Each row has a hidden score. How much does it go up from the first row of each pair to the second? 15 means little or no change, 30 a big rise and 0 a big fall. The score is a weighted sum of the row's numbers plus the product of two more (or one squared), each taken from its middle value.
np.array([8, 23, -23, 19, 10, -25, 23, 8, 2, 27])
np.array([10, -60, -4, 0, 29, -15, -30, 7, -23, -31]) -> 29
np.array([8, 7, 10, 7, -7, 50, 25, -27, 23, 9])
np.array([30, 9, 0, 24, -4, 30, 2, 0, 8, -30]) -> 16
np.array([21, 39, -47, 54, -17, -28, 58, 27, -22, 32])
np.array([-17, 35, -39, 29, -37, 17, 0, 31, -23, 12]) -> 21
np.array([19, 0, 25, -6, -14, 41, -11, -27, 37, 7])
np.array([14, 12, 22, -5, -33, 25, -5, -27, 19, 40]) -> 9
np.array([-33, 34, -36, 26, -55, 22, 4, 41, -7, 25])
np.array([-46, 3, 13, 0, -16, 12, -11, -14, 40, 5]) -> 15
np.array([9, 9, -38, 21, 5, -47, 34, 15, -26, 39])
np.array([6, 27, 13, -8, -1, 16, 0, -22, 8, 13]) -> 15
np.array([-32, 7, 16, 7, -21, 14, -7, -13, 11, 16])
np.array([-29, 12, -9, 7, 32, -33, 2, 16, -19, 7]) -> 10
np.array([-14, -21, -48, 24, 14, -34, 40, 27, -27, -31])
np.array([-3, -13, 30, -19, 36, -2, -8, -17, -3, -16]) -> 13
np.array([13, 18, 23, -9, -2, 17, -10, -32, 19, 30])
np.array([3, -13, 12, -41, -13, 11, 22, -35, 37, 42]) -> 20
np.array([21, 41, 18, 8, 38, -10, 18, 9, 12, 27])
np.array([13, 12, -39, 15, 34, -2, 6, 45, -43, -2]) -> 24
np.array([16, -18, -7, -18, -2, -3, 6, -4, -37, 7])
np.array([-46, 1, 15, -11, -20, 4, 1, 27, 12, 18]) -> 22
np.array([27, -14, 12, -17, 44, -12, -36, -10, -18, -18])
np.array([-26, 10, -23, 17, -30, 6, -3, 22, 1, 15]) -> 16
np.array([-6, -44, -26, -22, 18, -28, 4, 31, -22, -12])
np.array([-6, -10, -28, 23, -49, 13, -5, 8, 13, 8]) -> 15
np.array([40, 16, 3, -12, 23, 6, -25, -2, 5, -32])
np.array([2, -42, -12, -16, 40, 8, -13, 17, -21, -19]) -> 26
np.array([3, -22, -28, 4, -19, -9, -38, 4, -27, -27])
np.array([10, 9, 17, -9, 3, 22, -3, -15, 14, 2]) -> 13
np.array([15, -39, 14, -33, 23, -28, 13, 0, -22, 5])
np.array([-29, 10, -55, 23, -42, -3, 10, 42, -15, 20]) -> 11
np.array([-12, 17, -35, 12, -11, -22, 10, 35, -16, 1])
np.array([17, -12, -19, 10, 21, -29, 10, 35, -28, -3]) -> 20
np.array([3, 32, 29, 14, 16, 6, 11, 2, 32, 47])
np.array([0, 14, 16, 1, 45, -31, 9, 11, -18, -18]) -> 10
np.array([1, -9, -60, 37, 17, -48, 45, 31, -39, 22])
np.array([18, -12, 24, -14, -9, 18, 6, -44, 21, 31]) -> 19
np.array([-55, 6, -24, 41, -36, -9, 19, 51, -10, 20])
np.array([10, 17, 14, -8, -6, 36, -2, -4, 7, -7]) -> 10
np.array([-63, 16, -47, 23, -41, -16, 4, 38, -25, 0])
np.array([21, -1, 17, -44, 13, -9, 6, -28, 13, -3]) -> 21
np.array([1, -6, 13, -29, -15, 38, 17, -37, 27, 16])
np.array([-15, 8, -31, 19, -23, -6, -14, 23, -24, 27]) -> 14
np.array([-9, -39, 13, -9, -3, -12, -11, -16, -16, -21])
np.array([-11, -2, -48, 19, 2, -48, 32, 35, -42, 13]) -> 5
np.array([-19, -3, 8, -6, 11, 3, 2, 9, 8, -31])
np.array([-4, 19, -2, 32, -42, 43, -3, -10, 23, 5]) -> 15
np.array([-10, 24, -10, 9, -28, 8, -19, 2, 15, 12])
np.array([32, 3, 18, -3, 31, 9, -11, -10, -8, -40]) -> 18
np.array([-32, -15, -54, 26, 3, -35, 17, 45, -51, 27])
np.array([-14, 0, -61, 20, 3, -36, 32, 49, -43, 8]) -> 10
np.array([-43, -19, -39, -3, 14, -42, -20, 16, -49, -3])
np.array([-33, 24, -58, 49, -23, -18, 7, 35, -25, 27]) -> 16
np.array([-44, 2, 16, 8, -10, 3, -6, 16, 20, 1])
np.array([27, 19, 30, 4, 26, -4, 2, -12, -3, 18]) -> 6
np.array([15, -22, 14, -2, 10, -8, -10, -16, -21, -16])
np.array([52, 26, -9, 11, 25, 29, 2, 22, -7, -6]) -> 15
np.array([-43, 26, 3, 16, -35, 2, 17, 30, -4, 12])
np.array([19, -37, 7, -6, 30, -8, -42, 5, -4, -10]) -> 23
np.array([-35, -6, -44, 16, -35, 11, -7, 19, -1, 13])
np.array([-22, -44, 16, -12, 11, -12, -30, -4, 9, -10]) -> 19
np.array([-29, 17, 21, 7, -2, 13, -30, -3, 42, 20])
np.array([20, -38, 11, -16, 29, -12, 17, -3, -37, -6]) -> 11
np.array([-43, 15, -48, 33, -24, -24, 32, 45, -54, -3])
np.array([-43, 2, 28, -2, 16, -8, -18, 20, 0, 1]) -> 28
np.array([-16, 6, -26, 26, -50, -3, -4, 14, 14, 12])
np.array([-2, -43, 24, -27, -4, 5, -6, -39, -10, 13]) -> 16
np.array([-26, 17, 28, -10, -23, 7, -8, 11, 15, 1])
np.array([11, -10, 2, -11, -3, -3, -11, 41, -20, -19]) -> 19
np.array([31, -14, 27, -15, 31, -13, 9, -13, 6, 8])
np.array([-8, 14, -30, -14, -9, -21, -12, 13, -18, 13]) -> 6
np.array([20, 32, -16, 34, -33, 32, -19, -8, 0, 2])
np.array([24, 17, 31, 4, 18, 33, 10, -14, 0, -4]) -> 18
np.array([5, 18, 21, 6, -2, 11, -18, -5, 12, 5])
np.array([24, -30, 34, -9, 19, -7, -6, -19, -3, -15]) -> 21
np.array([-11, 4, 27, -27, -19, 33, 13, -41, 33, 15])
np.array([-6, -19, 27, -12, 31, -38, -1, 10, 6, -4]) -> 19
np.array([-39, -4, -3, 10, -6, -26, 0, 24, -25, -4])
np.array([-30, 16, 17, -6, -1, 32, -17, -31, 28, -29]) -> 16
np.array([19, 38, 12, 21, 42, -21, -6, 14, 8, 20])
np.array([-40, 1, -31, 41, -29, -25, -8, 31, -9, 16]) -> 20
np.array([10, 7, 21, 9, -21, 35, -10, -15, 19, 2])
np.array([-41, 11, -34, 39, -38, -10, -6, 57, -11, -1]) -> 16
np.array([-42, 14, 10, -21, -10, 0, -1, 21, -18, -2])
np.array([-19, 11, 23, 3, -20, 12, -17, -12, 27, 12]) -> 17
np.array([54, -3, -7, 35, 20, 15, 1, 0, -6, -30])
np.array([-1, -20, 23, -19, 5, 9, 18, -24, -1, 11]) -> 11
np.array([-11, -12, -11, -24, 6, -8, -5, -45, 3, 18])
np.array([29, -3, 6, 2, -5, -6, -3, -14, -25, 24]) -> 16
np.array([-32, 21, -62, 28, -15, -18, 36, 22, -48, 9])
np.array([-33, 10, -33, 26, -13, -9, -7, 30, -22, -6]) -> 24
np.array([26, 5, -19, -20, 22, 19, 21, -33, 29, -22])
np.array([-33, -4, 14, -14, 5, -3, -13, 9, 4, -24]) -> 15
np.array([-9, 1, -63, 19, -5, -22, 35, 35, -30, 12])
np.array([22, 38, 18, -18, 59, -37, -4, -1, 0, 25]) -> 9
np.array([4, -10, 31, -3, 0, 4, 4, 13, -28, -5])
np.array([-28, 43, -27, 21, -39, 17, -3, 8, 12, 8]) -> 8
np.array([8, 12, -19, 16, -9, -4, 2, 23, -5, -34])
np.array([15, 18, 18, -11, -22, 56, 17, -27, 51, -8]) -> 17
np.array([1, -54, 19, -28, 42, -24, -29, -21, -11, -26])
np.array([-1, -10, 42, -3, -13, 19, 7, -17, 27, -27]) -> 16
np.array([17, -7, -7, -9, 14, 22, 3, -32, 19, -32])
np.array([6, -10, 6, -48, 29, -31, -4, -14, -22, -18]) -> 10
np.array([-10, 20, 1, 8, -2, -11, 5, 24, -15, 23])
np.array([-24, 44, -33, 31, -47, 4, 0, 31, -5, 8]) -> 13
np.array([10, -32, 0, -6, 40, -24, 20, 16, -30, 8])
np.array([-2, 4, 22, -6, 17, -15, -1, 3, 23, 25]) -> 13
np.array([10, 26, 35, 4, -18, 9, 23, -23, 19, 27])
np.array([-6, 7, -4, 4, -30, 23, -19, -18, 11, 5]) -> 18
np.array([-15, -33, -36, -4, 3, -43, -14, 35, -38, 5])
np.array([3, -1, 15, 9, -33, 43, 17, -30, 34, 12]) -> 18
np.array([45, 46, -11, 18, -13, 32, -31, -6, 34, -28])
np.array([31, -35, 20, -30, 8, -11, -18, -22, -3, 11]) -> 20
np.array([-4, -13, -16, -11, -26, -7, -3, 10, -18, 10])
np.array([8, 1, -28, -16, 9, -27, -2, 13, -23, -4]) -> 12
np.array([-16, 1, 29, 2, -19, 23, 26, -7, 40, -32])
np.array([6, -2, 1, -29, -13, 20, 4, -25, 8, -29]) -> 10
np.array([-4, -42, -14, -20, 7, -13, -4, 10, -30, -18])
np.array([26, 22, -7, -3, 48, -34, 43, 34, -9, -5]) -> 8
np.array([24, 27, 9, -5, 26, 44, 13, -27, 19, -6])
np.array([0, -25, 23, -28, 30, -23, -8, -1, -25, -27]) -> 18
np.array([3, -3, 12, 12, 3, -15, 3, -8, -14, 12])
np.array([11, -3, -13, 19, -16, 2, -10, 14, -28, 0]) -> 17
np.array([6, -51, -7, -13, 13, -30, 18, 12, -54, 1])
np.array([-13, -4, 9, -22, 8, -8, -3, 14, 13, 11]) -> 14
np.array([-42, 11, 28, 15, -27, 24, -26, -3, 52, 20])
np.array([12, -14, -41, 10, -26, -1, -11, 5, -34, -7]) -> 6
np.array([10, 11, 35, -23, 32, 8, 18, -46, -3, 15])
np.array([-10, -18, -29, 2, 18, -42, 10, 23, -21, 14]) -> 20
np.array([-14, 10, 27, -18, 2, 20, 18, 4, 14, -8])
np.array([-27, -33, -65, 31, 5, -32, 31, 40, -48, -21]) -> 16
np.array([15, -37, -5, -34, 17, -8, -21, -19, -18, -36])
np.array([8, 20, 13, 16, -33, 30, -5, -4, 29, 0]) -> 12
np.array([25, 37, 25, -12, 43, 54, -1, -12, 33, -27])
np.array([-25, 48, -33, 37, -59, 12, 7, 28, -10, -13]) -> 6
np.array([24, 16, -5, 12, 45, 33, 21, -15, 37, -29])
np.array([3, 10, 14, 9, 10, 18, -6, -8, -1, -29]) -> 13
np.array([-23, -10, 8, -40, -13, 27, 19, -34, 13, 0])
np.array([-17, -71, -35, 16, 9, -27, 5, 30, -36, -16]) -> 26
